In the rows, 128 means zero.
A single turn carries every row of the set below to another of its rows. Some are shown first; where does it send the rows asked next?
k879: [126 110 106 145 141 113 128  93 140 120 102  78 123 154 134 173 136  98
 143  97 101 139]
k828: [122 119 166 129 151 128 137 163 120 113 144 110  98 141 167 125 138 153
 157 117 138 149]
k804: [156  96 119 163 145 128  96  95 133 124 124  88 130 129 139 149 132 100
 140 105 112 136]
k957: [111 144 129 126 140 126 188 160 134  98 134 104  97 146 149 154 138 132
 147 127 142 140]
k913: [114 151 123 135 172 125 179 142 132 122 114  95  83 132 126 122 134 150
 147 127 135 147]
k233: [157  94 114 145 153 123  90 108 141 131 133  94 110 150 149 149 127  95
 142 108 114 143]
k377: [120 142 137  90 149 118 172 164 135 104 111  83 119 109 111 136  99 105
 125 149 156 115]
k636: [114 115 164 121 146 128 105 138 122 120 139  84 105 113 170 108 140 159
 140 118 112 121]
k707: [121 113 180  88 159 109 121 166 122 121 110  88 121 108 130 105  98 127
 136 127 148 122]
k32: [123 147 106 115 154 122 194 133 149 116 101  94  99 122 104 132 122 116
 115 121 157 117]
k40: [124 119 126  95 115 118 150 124 149 104 113  81 128  98 132 130 122 102
  91 109 144  73]
k416: [137 101 108 152 133 101 131  92 141 114  92  84 135 136 131 160 128  88
 136  85 107 125]
k316: [134 107  97 145 140  91 140 109 148 115 100  89 111 156 144 162 126  88
 148  92 103 137]
k234: [114 149 142 112 160 117 172 172 123 103 118  86 109 111 127 130 106 128
 150 154 141 134]
k165: [124 119 160  76 149 114 140 161 134 115 106  83 126 106 114 120  93 104
 117 133 161 106]
k969: [137 116 132  94 149 120 153 125 152 128  97  97 114 111 101 111 111 105
  95 101 170  98]
k66: [135 105 107 138 152 111 113 108 144 126 119  87 103 167 149 163 131 100
 152 104 102 150]
k134: [156  93 117 163 135 109 111  94 135 116 106  91 140 121 135 146 126  89
 134  90 114 123]
k173: [130  97 163  98 130 123  99 128 135 120 125  86 126  98 151 103 125 127
 105 103 136  87]
k98: [124 122 160 128 178 123 127 140 124 137 118 101  90 125 138  94 131 162
 147 111 136 146]
k580: [138 100 165 102 165 121 111 131 136 142 106 101 110 113 123  87 117 134
 115  95 158 116]
k306: [141  97 156  91 121 116 142 146 145 109 117 110 130 120 133 125 114  97
 100  93 173  94]
k138: [115 131 169 111 166 111 141 173 114 114 118  89 111 110 139 111 106 142
 156 141 136 139]
k145: [156  97  97 154 134  91 134 108 148 111 103  98 125 131 140 146 117  77
 135  89 117 122]
k438: [171  88 109 155 142 110 101 107 143 121 124 100 124 126 143 138 118  81
 132  99 123 126]
k885: [139  90 183 107 140 121 108 155 127 120 133 114 119 124 156 107 124 130
 128  97 157 120]
k838: [105 149 106 115 123 121 186 132 145  94 118  76 110 115 139 150 135 119
 117 128 124  98]
k389: [123 130 123 102 121 119 192 151 149  94 117 103 117 133 128 155 123  97
 112 111 163 106]
k295: [138 106 113 152 149 130 105  95 135 127 121  81 120 150 138 166 138 104
 147 109 104 145]
k909: [ 99 148 128 131 143 126 158 141 127 104 135  79  96 124 162 136 146 156
 147 134 105 128]

k98 goes to k32
k636 goes to k838
Now find these:
k316 goes to k438
k885 goes to k957
k804 goes to k879
k234 goes to k165

A single turn carries every row of the set below to another of its rows. Some are shown first; where does it send the rows asked next?
k449: [ 98 128 152 140 147 141 130 155 157 128 135 135 148 134 111  88]
k504: [125 130 174 126 145 146 114 131 143 124 133 161 144 137 106  96]
k86: [148 118  99 148 119 130 110  97 126 101 116 149 115 159 130 149]
k732: [136 129 123 112 128 102 155  99 123 135 121 143 155 104  92 128]
k612: [108  83  98 137 103 121 115  96 114 109 143 135 144 135 151 109]
k538: [126 134 105 126 129 129 116 110 132  85 110 155 108 160 134 152]
k691: [ 98  92 119 139 121 135 117  95 162 115 115 135  96 135 138  83]
k590: [147 129 129 138 135 124 173  98 137 145  92 122 145 123 130 133]
k435: [164 128 154 121 115 129 153 105 120 147 108 142 155 112 121 121]
k398: [125 133 157 124 108 114 166 120 129 135 100 122 151 104 107 113]
k291: [ 97 148 111 107 147 114 114 112 130 139 121 156  89 119 154 110]
k412: [132 128 103 105 146 109 172 113 136 129 122 141 161 108 114 126]
k505: [106  81 109 152 105 124 118 101  93 125 125 148 141 126 145 105]
k185: [119 140 149 119 129 122 173 102 128 124  87 130 147 125 122 140]
k781: [106 124 139 127 133 144 118 172 144 139 126 138 155 154 118 100]
k70: [ 92 108  99  99 104 154 115 128 105 114 124 132 108 134 156 133]
k585: [137 135 118 138 159 145 115 152 124 160 118 130 140 109  99 120]
k993: [124 131 143 126 127 123 137 132 107 133  95 137 149  95  84 129]
k426: [103 144 105  95 136 123 108 115 145 130 132 142  82 121 153 120]
k189: [133 114 118 117 160 152 106 134 133 139 146 120 154 135  88 109]
k848: [100 137  96 112 130 124 131 101 148 150 115 139  89 127 164 118]
k671: [ 94 122 109 106 109 158  96 116 104 146 116 111 113 142 147 129]
k841: [137  97 108 129 122 115 105  81 153 118 129 124  97 122 139  92]
k41: [129  91 125 136 131 124 113  91 144 116 108 133  88 116 133  75]
k654: [126 127 149 143 127 133 105 155 153 154 127 137 137 145 101  94]
k649: [114 139 155 148 155 154 103 124 139 145 130 132 134 152 100 119]
k521: [138 117  94 129 128 145 116 112 127  89 110 140 120 164 139 149]
k478: [125  95 113 136 108 128 110  95 146 123 126 142  74 121 133 100]
k823: [ 93 118 108  83 113 138 106 112 104 105 126 117 128 134 154 129]
k710: [ 99 114 110  92 125 154 110 127  88 124 106 116 123 129 156 123]
k748: [103 118 142 152 161 161 123 137 144 126 130 133 153 160 119 111]
k95: [120 136 145 144 135 148 112 151 129 161 140 120 151 133 107 105]
k943: [113 116 135 110 161 144 112 133 146 112 138 133 149 134  82 100]
k489: [139 135 144 101 139 133 174 125 143 122 103 152 156 119 145 115]
k326: [106 147 111  97 133 109  99  96 136 129 137 141  91 123 147 121]
k758: [135 120 106 135 161 128 163 146 147 132  99 138 147  99 119 112]
k622: [ 89  92 119 139  82 124 126  87 106 123 112 139 131 131 137 117]
k90: [135 138 125 121 131 124 177 136 143 148 104 115 150 108 136 115]
k970: [110  75 107 143  91 130 111 102 108 110 137 135 138 128 138 110]
k941: [141 126 138 130 152 166 119 146 133 148 141 143 162 145 133 107]
k218: [126  95 115 134 116 115 116  88 159 112 127 140  87 114 135  91]
k742: [ 98 135 108 101 119 127 115 112 135 126 125 152  74 122 147 125]
k686: [147 118 127 126 103 113 167 137 137 147  92 125 157 121 128 115]
k453: [114  77  97 144  90 137 123 105 112 120 132 142 116 129 148 115]
k905: [129 141 145 104 110 105 163 138 144 140  86 136 137 119 120 118]
k143: [102 111 140 140 153 135 134 152 139 107 110 150 154 112  92 102]
k210: [142 125 114 133 124 131 106  98 136  90 107 148 100 157 119 145]
k311: [ 97 118 101  90 107 146 111 123  95 121 126 121 125 128 155 139]

k622 goes to k671
k521 goes to k538
Now find these:
k748 goes to k185
k654 goes to k686
k612 goes to k823
k478 goes to k453
k993 goes to k585
k412 goes to k943
k970 goes to k311
k710 goes to k291
k90 goes to k449
k941 goes to k489

